Named turns come first, each shown by rows before and after it. Which turns, in which order, take the first row of each pair that follows to the second? Write the first one first, as in the answered first pair.
K63 (before |-> after):
-5  8  4  -8  -3  9  2  10  -3  1  3  -6  5  5  -4  1  9  -1  -13  -1  -8  -2  -1  20  -11  -11  -4  1 |-> -7  2  1  -2  -8  -12  -8  11  -6  -8  9  -11  4  -6  2  9  8  -7  6  13  3  0  3  -13  3  -10  4  0
-1  6  8  8  -7  11  3  -28  14  7  -7  -8  -2  18  1  -19  -2  21  4  -6  -15  -2  -9  3  -14  2  3  2 |-> 4  -9  -11  -7  22  -5  22  7  -19  -9  6  5  17  3  7  12  -3  -7  -14  11  6  -13  2  17  -1  -5  7  -12
-10  0  -2  -2  2  -7  0  3  -4  -3  2  -3  4  -4  3  9  1  -4  3  3  -1  -6  -3  -5  4  -3  1  -3 |-> -8  5  5  2  -4  2  -2  -6  3  3  -2  -5  -4  2  1  -2  0  3  2  -4  -8  -4  -7  2  -2  -2  -3  1
K573 (before |-> after):
9  -13  -23  -12  10  -5  8  21  -17  -2  11  -1  19  -13  13  16  -1  -7  -20  16  10  -11  16  10  -5  -8  1  2 |-> 12  -15  -22  -1  -1  -13  -5  8  -10  -5  15  -4  13  -19  17  11  -5  0  -5  29  14  -5  19  -24  -3  0  6  3
7  -4  -2  7  -7  4  -5  -6  4  0  -4  -5  -3  -3  2  -2  -1  8  8  1  3  8  3  -16  -2  2  -4  7 |-> -2  -1  6  1  -7  -2  -1  -4  3  2  -10  -13  -4  0  1  0  2  3  14  -10  0  2  -3  -6  2  -5  -3  9
1  -1  2  9  -5  1  -8  -8  10  2  -2  -9  -11  2  3  -4  -1  3  13  3  1  2  2  -12  2  -3  1  0 |-> -6  3  9  0  -1  0  -2  -3  6  5  -5  -12  -10  5  -2  -2  4  0  12  -10  0  -5  -1  5  2  -8  1  0
K729 (before |-> after):
18  -1  -9  10  -7  13  -6  -10  6  4  -2  12  -6  4  8  -7  -4  12  -4  14  4  10  6  -28  -5  10  -8  8 |-> -2  -4  5  0  -11  -19  -7  0  -3  -1  -5  -3  -7  -4  8  7  4  -2  25  7  11  -2  3  -31  14  -3  3  6
6  -1  7  7  23  4  7  18  3  5  0  9  5  -10  4  7  6  4  -18  -9  13  20  12  -5  6  4  0  -2 |-> -6  6  21  2  15  -8  7  17  3  6  -7  -4  -1  -9  1  9  12  1  1  -23  9  13  4  1  15  -3  4  1
-7  1  7  -9  -1  -6  -5  8  -1  5  -1  -14  3  -1  3  8  6  -9  17  -9  5  -4  -5  8  11  -10  10  3 |-> 9  3  -5  -1  1  24  -4  -4  8  12  -1  1  2  8  3  -5  -3  7  -8  -4  -1  6  -3  14  -7  2  0  6
Pairs:
Each pair is two turns apart.
6  2  -6  -1  5  3  1  -9  3  -3  -2  4  -11  5  0  -2  -8  3  -13  6  -4  3  4  -5  -10  5  -3  0 |-> 4  3  -5  -8  10  3  5  0  -2  -4  -5  4  -8  4  -2  2  -5  0  -17  2  -5  -2  3  7  -8  4  -4  -2 -> K573 K63
1  20  -2  -1  -1  13  2  5  4  -7  0  3  -9  13  8  -8  5  12  16  -5  -15  -1  -15  0  -4  5  -7  7 |-> 8  14  -11  4  2  15  -1  4  3  -10  4  10  -6  8  12  -7  -1  14  10  6  -11  3  -11  -11  -4  9  -5  6 -> K729 K63
3  4  -5  0  -1  6  -5  -6  10  2  2  13  2  6  2  -7  -1  11  -5  -1  4  6  6  -9  -3  7  -3  3 |-> -7  8  8  -7  -6  -2  -3  -5  9  5  -3  3  -1  9  -2  -5  7  9  7  -13  0  -1  -1  2  2  -3  -1  3 -> K573 K573
-2  3  -11  -17  13  12  8  1  1  0  8  4  12  -5  0  -17  5  -1  -17  -16  -8  2  -1  9  -17  3  2  8 |-> -4  -7  -17  -15  13  -5  5  10  -8  -9  17  4  16  -17  7  -7  3  -9  -6  2  4  3  4  -13  -6  3  8  3 -> K729 K573
-2  -17  -12  8  -3  -14  -6  4  -8  2  4  -4  4  -11  -5  3  -23  -2  2  -1  1  -4  2  -5  5  5  0  -3 |-> -9  -14  -5  3  -1  -15  -2  7  -12  4  0  -8  4  -9  -8  6  -20  -4  2  -10  -1  -9  -3  7  7  -2  -1  -1 -> K573 K573
-2  -2  11  -4  -5  -1  14  8  3  7  -5  -5  4  -1  0  6  0  -7  8  -6  3  1  -8  8  7  -2  -3  -3 |-> 10  -3  1  6  -6  10  9  1  8  6  1  4  3  1  3  0  -7  2  -3  6  2  10  -3  -7  -1  8  -8  -1 -> K729 K573
-5  0  -4  3  9  27  4  1  2  3  2  12  4  8  -9  4  -4  2  -12  -4  -2  8  2  24  -11  8  -8  0 |-> -17  5  11  -2  2  13  3  1  1  5  -5  0  1  10  -13  8  3  0  8  -17  -3  1  -6  28  -4  -2  -3  1 -> K729 K729
0  3  -1  -7  -16  0  5  -9  13  -2  -9  -7  2  10  9  -12  -6  0  11  12  -2  -2  -7  -12  2  0  -6  11 |-> 0  6  -2  -17  -4  7  17  0  6  1  -9  -2  6  15  7  -9  -5  -5  -3  3  -3  -6  -9  12  -1  -6  -9  10 -> K573 K573
-1  12  5  -6  -7  -6  -3  0  -2  -6  -3  -6  -6  -4  -4  -4  2  -2  9  -8  -2  -1  4  6  -2  -10  3  15 |-> 0  10  3  -5  -6  -9  -3  3  -5  -8  -2  -6  -7  -7  -3  -2  3  -5  11  -5  0  -2  5  0  0  -11  4  14 -> K63 K63
20  -4  -32  11  11  17  -1  -8  0  -1  -3  14  1  20  2  -10  0  9  -18  17  16  14  -5  -15  -10  20  -6  15 |-> -7  12  1  -1  -3  5  -1  -12  5  12  -21  -13  -9  31  -9  -14  16  6  13  -25  -1  -4  -25  15  -2  2  -2  19 -> K729 K63
-5  -2  -8  7  -5  -13  -5  1  5  -15  10  -5  -7  -4  0  -6  0  4  13  8  1  -3  -1  -27  0  3  9  -2 |-> -1  -6  -15  -2  9  -12  5  16  -9  -19  14  1  3  -6  0  4  2  -6  0  11  8  -8  2  -12  2  1  9  -5 -> K63 K63
-9  -16  -4  -18  5  -16  14  18  -18  1  10  -7  8  -9  -11  0  -15  -6  13  9  15  -2  -9  -2  -3  -7  -8  -10 |-> 3  -16  -14  -11  10  3  14  11  -12  2  13  6  9  -5  -11  -11  -20  4  -9  17  12  7  -5  0  -15  2  -16  -9 -> K729 K729
-9  5  2  1  -6  -22  -1  -1  1  4  -1  -15  -11  -1  20  3  0  16  13  4  -1  0  -6  -4  0  -21  25  0 |-> -2  12  0  7  -7  -2  -1  -10  12  11  -3  -11  -13  6  17  -8  -3  27  -1  0  -8  7  -7  0  -14  -13  17  4 -> K729 K573
17  -12  -2  14  4  7  -14  0  -7  4  7  4  8  -9  12  -19  -12  -4  -10  18  -9  6  1  -5  -10  5  1  -5 |-> -1  -1  21  2  -2  5  -12  -1  -6  11  -4  -12  2  0  5  -22  -5  -5  3  -9  -20  -3  -13  20  -8  -9  4  -2 -> K729 K63
0  0  3  5  1  -10  3  3  4  -2  2  2  1  -1  5  5  -6  0  4  14  2  0  4  -8  1  1  1  0 |-> -4  2  8  -1  4  -9  9  9  1  1  -1  0  2  2  5  7  -2  -4  4  3  -1  -7  -1  8  4  -4  2  -1 -> K573 K573
-9  5  0  12  -7  -8  -12  -2  6  -10  8  1  -5  1  -3  -5  -4  -11  1  7  6  -5  4  -17  9  5  2  1 |-> -15  12  8  1  -3  -1  -5  2  5  -3  2  -3  -4  8  -8  -6  1  -12  -5  -11  -1  -10  -2  13  7  -2  0  4 -> K573 K63
-3  19  10  3  3  12  4  -16  5  15  -14  6  -3  4  -11  -5  -4  0  -12  -16  -4  2  -2  5  -18  5  -8  14 |-> -18  16  18  -2  0  -13  3  -7  -3  11  -15  -6  -4  -2  -10  7  3  -12  10  -20  3  -8  -6  0  0  -5  4  12 -> K729 K729
2  -3  16  7  -8  0  -3  -9  -14  -3  0  -9  4  4  5  -8  1  1  -14  2  -6  -1  1  7  -2  -15  -7  8 |-> 6  -5  13  9  -8  2  -5  -12  -14  -6  1  -6  3  2  7  -7  -1  2  -17  9  -4  2  3  -1  -2  -11  -6  8 -> K573 K573
5  6  -9  11  -5  16  1  -19  6  1  8  8  2  9  0  -14  1  5  -8  2  -2  8  -2  -13  -10  7  5  4 |-> -9  12  7  1  -10  7  3  -13  4  4  1  -6  0  13  -4  -11  10  0  8  -18  -6  -2  -12  3  -5  -4  8  5 -> K573 K573
1  -10  -9  6  -6  2  -11  2  0  -8  -7  -6  -13  -10  4  1  4  -6  3  15  0  3  -7  -11  6  -2  1  2 |-> -5  -6  -4  -3  -1  2  0  9  -5  -5  -11  -9  -12  -5  -1  3  7  -12  -1  3  -2  -5  -12  14  6  -10  1  2 -> K573 K573
8  -2  -11  -5  9  14  -1  0  -11  -5  -4  14  4  3  6  9  -3  -13  -13  10  -9  -6  18  -8  6  -2  5  0 |-> 0  3  -3  -11  7  13  4  4  -14  -1  -9  9  1  6  4  11  0  -16  -9  -3  -12  -12  11  10  11  -7  6  1 -> K729 K573
-14  7  13  -11  -4  -17  -4  5  -5  -1  -16  -23  7  1  -1  7  10  -2  27  -19  -8  -9  -5  10  10  -13  1  4 |-> -15  4  14  -13  0  -18  -2  8  -8  -3  -14  -22  9  0  0  10  10  -7  25  -17  -5  -9  -4  12  12  -13  3  1 -> K63 K63
-2  -3  10  4  -6  20  -10  -12  12  7  -6  22  4  18  -8  -10  1  21  -7  -10  -6  5  -2  26  -8  -1  7  7 |-> -19  -4  23  -5  -11  -8  -11  -3  2  2  -9  7  5  10  -6  4  9  7  21  -16  1  -8  -6  22  11  -13  16  5 -> K729 K729
-5  -2  4  18  -10  0  -5  -14  12  9  -6  -16  -8  6  -1  -11  1  10  3  -7  -4  -1  -3  -15  5  7  6  7 |-> -4  -6  -2  0  14  -2  14  13  -11  3  -3  -7  3  2  0  7  6  -7  -19  -9  3  -13  -1  18  10  -1  6  -2 -> K63 K729
0  -19  -21  5  8  -22  9  12  -11  -10  11  0  7  -8  12  13  1  -13  4  25  14  12  12  -30  9  5  -4  0 |-> 6  -12  -24  -8  22  1  25  20  -17  -1  8  8  12  1  7  12  1  -15  -25  11  9  7  10  14  -2  1  -14  -1 -> K63 K63
-3  5  7  1  -11  9  -8  -14  16  8  -6  -9  -9  11  -9  -13  0  11  7  -17  -7  -1  -7  6  -2  2  -1  7 |-> -12  -3  8  -4  -10  -15  -6  -1  2  -3  1  -17  -5  -3  -5  1  6  -5  21  -10  5  -8  -4  -6  14  -7  9  0 -> K729 K729
-9  4  8  -1  -5  -10  -2  -1  0  0  -1  -3  -2  -4  1  7  -3  1  14  -7  -3  -4  -5  1  6  0  4  -1 |-> 4  -3  -9  1  6  1  4  3  -4  -2  6  11  5  -5  4  9  -9  0  -7  9  2  2  2  -1  1  7  0  -2 -> K729 K63
2  8  3  5  1  23  15  -4  17  -11  13  11  2  7  0  17  -6  3  -3  1  3  2  0  15  -16  -15  -18  1 |-> -7  8  15  9  -14  6  3  -10  25  -13  10  -2  -6  2  0  13  -6  6  24  0  2  3  -3  -6  -7  -18  -11  4 -> K729 K63
-2  2  5  1  -13  -5  -8  -4  7  -1  -2  -7  -4  1  -1  -7  -2  3  12  -3  -1  -2  0  -18  5  6  -3  2 |-> -5  5  9  -2  -14  -3  -7  -4  6  1  -5  -10  -4  2  0  -6  0  3  11  -10  -3  -4  -3  -9  4  4  -4  4 -> K729 K573
0  -4  -1  -22  3  1  1  7  -13  -11  2  17  12  -1  2  -9  8  11  -15  -3  2  8  -5  14  4  -12  -14  -3 |-> 4  -10  -7  -20  4  -1  -1  7  -15  -14  7  21  11  -6  6  -8  6  11  -14  5  4  12  -1  4  5  -10  -13  -3 -> K729 K573
-7  5  17  -3  -6  5  -5  4  5  7  -4  -19  -12  12  -11  -8  3  11  10  -4  -16  -3  -18  3  -2  5  7  4 |-> 2  -4  2  8  -7  0  -13  2  3  -1  4  -11  -10  2  -2  -4  -4  10  9  20  -7  5  -9  -27  0  14  9  2 -> K729 K573
-1  4  6  -5  0  8  -2  -6  10  5  5  -10  -9  12  -6  1  4  5  8  -9  -3  0  1  0  -6  4  2  8 |-> 0  -2  2  -12  9  7  5  4  1  3  6  -6  -5  10  -6  8  1  0  0  -11  -1  -6  2  13  -4  1  1  6 -> K63 K729
-5  -6  0  6  -8  -20  -9  2  -4  -12  6  -3  2  -11  0  3  0  -3  16  11  7  1  9  -30  9  -3  6  1 |-> -11  -1  3  -13  9  -10  10  20  -16  -6  1  0  7  -1  -6  10  5  -13  -5  -9  4  -13  3  18  5  -15  1  -2 -> K573 K573
-1  -4  -4  -10  -1  -3  0  10  1  0  -2  8  -3  -3  -1  2  1  -8  3  7  3  5  1  -4  8  -2  3  4 |-> 1  -2  -3  -14  0  3  2  10  1  1  -3  11  -3  1  -5  0  1  -7  -4  2  1  6  0  6  2  -3  0  5 -> K63 K63
-8  3  10  -3  -7  -10  -4  1  2  0  2  -10  0  -2  0  1  3  0  17  -5  6  -5  -5  0  -2  -4  1  4 |-> 3  5  2  6  -8  7  -7  -8  9  2  2  -1  0  2  -1  -9  -3  9  7  -1  1  3  -1  -4  -11  5  -7  7 -> K729 K573
31  -13  1  7  -1  -9  -7  4  -16  -9  7  15  11  -2  -15  2  2  -17  1  18  13  8  -1  -20  -12  12  -10  -3 |-> 10  -5  24  -6  -10  -24  -8  5  -17  -2  -2  -4  6  2  -21  5  13  -24  23  -7  6  -4  -13  0  -2  -2  -6  -3 -> K573 K573
3  3  -7  -6  -1  -1  1  11  -1  -7  8  9  6  2  6  14  -3  -7  6  14  12  -4  0  3  5  -1  -6  8 |-> 3  11  1  0  -14  9  -6  -4  12  1  0  6  -1  11  2  -2  -2  4  12  4  2  0  -5  3  -4  3  -9  15 -> K573 K63
1  -4  -2  -3  5  0  7  2  -3  0  -4  4  1  1  -1  3  0  1  -2  -1  -4  -4  0  7  2  2  -5  -1 |-> 0  0  1  -2  0  3  6  -5  2  2  -4  2  -2  1  0  -2  -1  5  0  -4  -5  -3  -3  5  -1  3  -6  1 -> K63 K63
10  -10  -15  16  -4  -2  -10  -5  4  -7  9  11  -3  -8  8  0  -15  5  -7  28  10  9  12  -35  0  6  5  -1 |-> -10  9  11  -11  4  10  8  6  -2  7  -8  -2  -3  13  -7  -2  1  -1  -12  -23  -9  -9  -6  39  -2  -15  -2  2 -> K729 K63
-3  -2  2  9  6  8  -8  -9  5  1  0  -4  5  -1  -2  -8  -11  9  -4  -5  -2  4  -3  2  -14  10  2  -1 |-> -10  -8  3  3  7  -12  -7  1  -5  -4  2  -9  9  -7  -1  3  -7  -1  10  -2  5  -3  -2  -5  -2  3  7  -7 -> K729 K573
-6  3  8  -10  -1  4  10  1  -5  3  0  -5  4  7  2  1  6  -6  0  -7  -5  -2  -14  19  5  -10  1  4 |-> -9  5  12  -7  -9  3  5  -8  2  4  -2  -8  0  8  0  -6  5  -1  9  -9  -8  2  -14  10  3  -8  1  7 -> K63 K63
1  -4  -6  9  3  -1  6  8  -3  -5  4  8  0  -4  4  2  0  0  -7  14  10  -2  6  -6  -2  1  5  2 |-> 1  -1  -5  5  5  8  9  8  -3  -2  4  11  1  0  0  -1  -1  2  -14  7  6  0  5  6  -7  2  1  3 -> K63 K63
-7  -5  7  -5  -4  -21  -4  8  -7  -6  1  -7  1  -5  4  13  10  -11  17  2  3  -6  2  -2  10  -12  11  -11 |-> 16  -5  -12  5  1  12  -2  -2  0  -1  6  14  2  0  6  -1  -3  3  -19  15  0  7  11  -3  -11  6  -3  -8 -> K63 K729
-10  4  13  -1  2  -6  -5  -10  5  10  0  -11  -2  0  -1  2  5  2  12  -15  1  -7  2  4  -8  1  3  2 |-> 2  1  2  8  1  0  -8  -16  9  8  6  -2  -3  -3  2  0  -1  8  7  2  3  2  7  -15  -13  11  3  1 -> K729 K573
-13  4  7  -8  -1  0  1  2  2  0  -5  -4  -4  8  3  -6  8  -12  -7  -9  -3  2  -1  18  -7  -2  -10  6 |-> -8  -3  -1  3  -9  -8  -8  -4  4  -7  2  -1  -6  1  10  -5  3  -8  -1  12  4  9  7  -15  -4  7  -7  5 -> K729 K63
